In the rows, zero is written as 128.
Families of rows that turns and mirrors carry onto each other, the same ones carrying the whole set onto itself: the rest of each named row's family, in list order
5 families of 8 rows
q493: [168 129 125 127  81 142 138 158 112 151 152 123 139 125 145 121 120 126
 152 137]
q821: [167 101 129 122 134 130  82 101 123 179 119 119 133  88 154 150 160 120
 118 153]
q66: [168 138 153 114 148 103 125  86 115 148 161 141 132 144 141 160 124 143
 148 107]
q973: [124 119 104 161 120 153 103 160 126 119 102 114 148  76 135 122 162 132
 115 117]
q575: [134 147 118 174 127 122 156 140 119 102 125 142 135 119 120 139 120 163
 147  88]
q301: [172 143 143 126 142 111 128  86 106 144 170 150 132 144 150 167 125 143
 140 102]
q149: [108 135 124 157 178 109 103  85 121 127 119 139 145  98 130 162 157 153
 108 113]
q484: [155 109 138 106 137 137  84 102 120 168 139 115 135  99 164 142 163 116
 114 157]
q815: [118 133 125 151 187 128 110  92 128 111 114 137 138  94 137 166 148 164
 118 107]
q320: [139 138 111 184 122 119 116 112  94 149 150 105 127 127 174 157 177 130
 150 117]
q541: [128 123  99 152 119 144 111 164 127 122 106 107 138  68 136 132 168 128
 123 128]
q537: [149 121 147  96 137 137 127 121 147 129 116 156 140 101 127 120  93 148
 115 129]
q942: [171 124 131 129  76 133 129 150 110 157 150 121 131 123 148 113 133 116
 141 137]
q409: [116 127 113 148 186 118 106  85 129 114 122 137 147 101 128 151 165 154
 107 118]
q722: [173 130 141 133  80 142 135 156 108 155 142 121 122 115 154 129 117 125
 155 127]
q970: [122 121 101 168 115 157 114 156 124 120 104 114 136  71 143 121 158 138
 111 137]
q653: [132 153 133 175 126 117 154 139 113  96 133 151 134 119 134 135 124 162
 139  88]
q969: [153 134 108 189 131 127 108 115  95 150 158 104 134 125 169 156 171 129
 132 101]
q753: [112 115 128 148 186 116 103  86 128 114 112 139 130  95 143 165 154 148
 120 106]
q213: [181 123 131 125  87 152 138 157 117 144 145 117 123 119 151 119 125 125
 151 132]
q167: [127 111 108 171 123 145 104 154 122 121 110 109 131  67 139 113 158 144
 116 139]
q345: [164 135 156 128 145 116 129  75 111 147 158 149 130 148 148 148 114 152
 138 119]
q188: [148 120 150 100 140 134 123 136 157 123 110 140 134 102 115 124 101 143
 106 128]
q454: [145 130 111 194 119 135 119 116  96 150 153 108 132 132 167 159 175 136
 135 116]
q390: [154 101 126 114 149 134  82  97 129 168 138 120 141 105 152 145 164 120
 121 159]
q793: [123 157 127 160 132 130 155 138 113  91 144 138 136 128 130 133 121 160
 142  92]
q306: [161 106 123 106 139 143  86 100 126 173 130 106 133  97 151 146 157 117
 120 157]
q186: [118 113 111 155 122 149 113 153 131 126  94 108 136  71 133 115 156 137
 119 142]
q641: [165 140 150 120 143 107 136  80 113 150 163 144 122 141 149 161 122 148
 144 126]
q298: [133 159 130 169 134 139 155 140 120  87 134 138 138 118 143 138 128 164
 143  92]
q220: [157  97 123 111 131 123  84 101 118 182 128 120 132  98 141 142 156 116
 117 150]
q500: [141 138 108 185 127 123 112 121  91 140 149 101 127 114 158 160 188 134
 146 115]
q24: [163 148 145 109 142 114 134  87 115 147 153 149 137 150 145 166 124 136
 143 103]
q499: [148 119 143  97 141 142 122 129 144 119 113 152 142  91 109 124 104 152
 111 128]
q394: [177 145 125 132  80 144 136 152 110 154 152 117 137 120 139 116 129 131
 140 135]
q663: [138 123 146  91 133 134 129 128 143 118 107 153 134  92 114 123 111 151
 128 144]
q79: [121 129 130 154 183 121 103  83 127 120 112 133 131  91 137 159 162 155
 107 107]
q545: [139 137 103 181 125 127 116 106  81 146 154 116 136 117 169 156 181 138
 152 116]
q196: [134 157 128 168 114 129 158 144 109 101 125 138 126 113 131 135 119 160
 140  86]
q519: [145 128 142  87 147 125 120 127 142 119 110 150 137  84 115 121 110 142
 124 130]

Same family as q663: q541, q409, q722, q969, q345, q298, q220
Same family as q753: q575, q484, q167, q188, q24, q394, q545
Same family as q537: q301, q815, q942, q390, q186, q500, q196

Families of rows that turns and mirrors carry onto each other, the same ones carrying the whole set onto itself: the rest of each named row's family, in list order
5 families of 6 rows
q737: [155 135 187 122 125 158  92 126  94 115 163 117 122 189  98 151 188 138
 137  79 140 115 107 122]
q652: [109  78 144  88 155 161 131  90 104 132 127 121  73 140 105 108 150 151
 148  90 150 134  95 119]
q446: [113 136 143 140 148 180  90  99  54 131 189  92 124 187 136 109 154 157
 158 107 135 111  96 132]
q13: [103 147 142 151 103 165 110 113  63 115 195  94 129 185 122 131 158 156
 143 103 149 112  82 121]
q206: [145 141 162 132 127 148 117 121 101 122 165 131 113 184 101 155 208 146
 151  93 152 101 117 115]
q948: [114  83 137  70 160 132 123  96  97 104 120 104  89 148 102 101 139 159
 161  68 153 149 122 135]
q525: [102  81 140  84 155 131 127  74 101 101 111 109  91 154  99 106 150 149
 157  66 156 150 131 131]
q697: [ 79 115 141  87 127 124 134 104  91  70 167  75 113 126 105 140 134 146
 138 107 134 151 115 161]
q259: [134 165 137 133 127 135  89  68  93  75 150  90 121 212 117 130 175 149
 146  96 169 114 109 108]
q569: [114  84 142  65 150 131 110  77 112 121 133 101  75 155  99  92 151 158
 140  68 149 142 116 145]
q953: [118 101 123 102 146 103 138  91 104 106 152  70  75 161 133  72 154 131
 127  91 133 145 153 140]
q239: [ 83  96 133  88 128 124 149 114 100 105 147  76 105 132 104 131 165 140
 114  89 116 141 126 171]
q568: [158 148 171 124 134 149  95 128  85 122 161 114 121 191 107 158 198 135
 148  93 141 121 111 125]
q291: [142 154 143 134 143 142  86  77  91  94 170  83 121 201 118 121 171 151
 119 104 179 117 127  88]
q691: [129 144 149 147 122 142  92  74  75  84 164 109 115 192  92 144 179 166
 131  88 192 118 118 117]
q335: [145 138 180 125 124 131 130 127  81 121 154 101 140 169 110 138 207 128
 136  98 130 103 130 107]
q90: [116 101  98  96 148 123 140  94  90 108 160  73 116 151 126  61 137 118
 140  95 139 127 135 141]
q137: [ 91 117 127  87 135 135 153 123 100 102 154  93  97 122  84 120 162 142
 152  96 115 149 128 168]
q839: [ 92 111 127  91 126 132 144 110  98 101 154  78  83 115 103 123 166 140
 143  94 120 159 129 171]
q932: [108  68 138  93 167 151 132 105 116 127 134  89  89 153  96 105 143 132
 134  64 138 141 114 137]
q740: [118 100 111 108 129 118 160  79  78 111 155  64  90 153 121  70 133 132
 150 106 150 137 120 148]
q816: [107 149 144 152 112 174  99 102  50 121 194  88 107 184 121 135 171 139
 128 110 149 100 103 124]
q59: [142 174 161 134 109 154 128 124  82 108 152 116 140 177 100 137 194 139
 142  84 142 120 109 114]
q959: [123 146 155 120 133 141  74  68  89  79 150  67 108 191  82 133 190 162
 122 106 177 118 111 122]
q876: [134 162 158 132 140 141  92  84  83  83 156  87 128 211 104 122 164 156
 120  98 171 115 118  91]
q971: [110 158 136 141 118 166  98 119  48 111 183  81 110 185 135 141 170 145
 126 109 136  98  98 133]
q380: [138 117 121 113 142 113 143  96  98  84 140  89  92 156 134  60 162 108
 151 106 148 132 136 149]
q651: [ 82 107 122  61 128 129 124 120  87  96 160  58  92 139 101 118 138 134
 138  88 126 137 127 155]
q725: [142 157 127 138 119 170 111  86  57 124 181 104 116 198 131 138 157 159
 158 116 145 109 100 128]
q211: [116  95 115 111 137 130 165  80  91  99 148  69  96 147 119  69 129 125
 140 100 143 125 134 137]

Same family as q953: q691, q932, q59, q651, q725
Same family as q525: q737, q291, q137, q740, q971
Same family as q948: q568, q839, q816, q876, q211

Families of rows that turns and mirrors carry onto each other, the same ones carrying the whole set onto itself: the rest of each named row's family, in list order
5 families of 4 rows
q727: [117  94 124 139 111 122  88 154 120 130]
q81: [171 128 137 124 106 137  92 106 139  95]
q435: [148 143 136 114 146  97 152 166 133 144]
q447: [143  95 123 130  96 126  85 134 132  95]
q242: [146  99  97 129 144 109 149 150 133 149]
q913: [120 127 141 141 136 127  99 147 114 162]
q408: [143  92 108 146 120 142  94 115 126 133]
q513: [147 163 169 120 122 122  98 139 127 122]
q540: [144 132 155 117  98 116  87 147 133  91]
q382: [169 130 134 102  98 122 140 129 133  79]
q711: [177 101  97 119 126 115 146 125 148 106]
q775: [189 148 161 110 114 123 139 133 124 151]
q714: [168 126 143 125 125 126 140 142 113 182]
q658: [119 130 156 126 112 112  90 167 119 126]
q997: [116 107 117 126 128 119 145 163 107 151]
q465: [136 154 158 103 119 109 145 165 117 120]
q860: [179 145 135 102 129 102 148 141 149 102]
q954: [204 121 135 116 103 135 135 111 131 135]
q620: [148  82  94 125 107 131 140 127 124 110]
q923: [182  98 118 130 115 137 137 120 121 165]

Same family as q714: q775, q954, q923
Same family as q727: q447, q540, q658
Same family as q242: q435, q711, q860

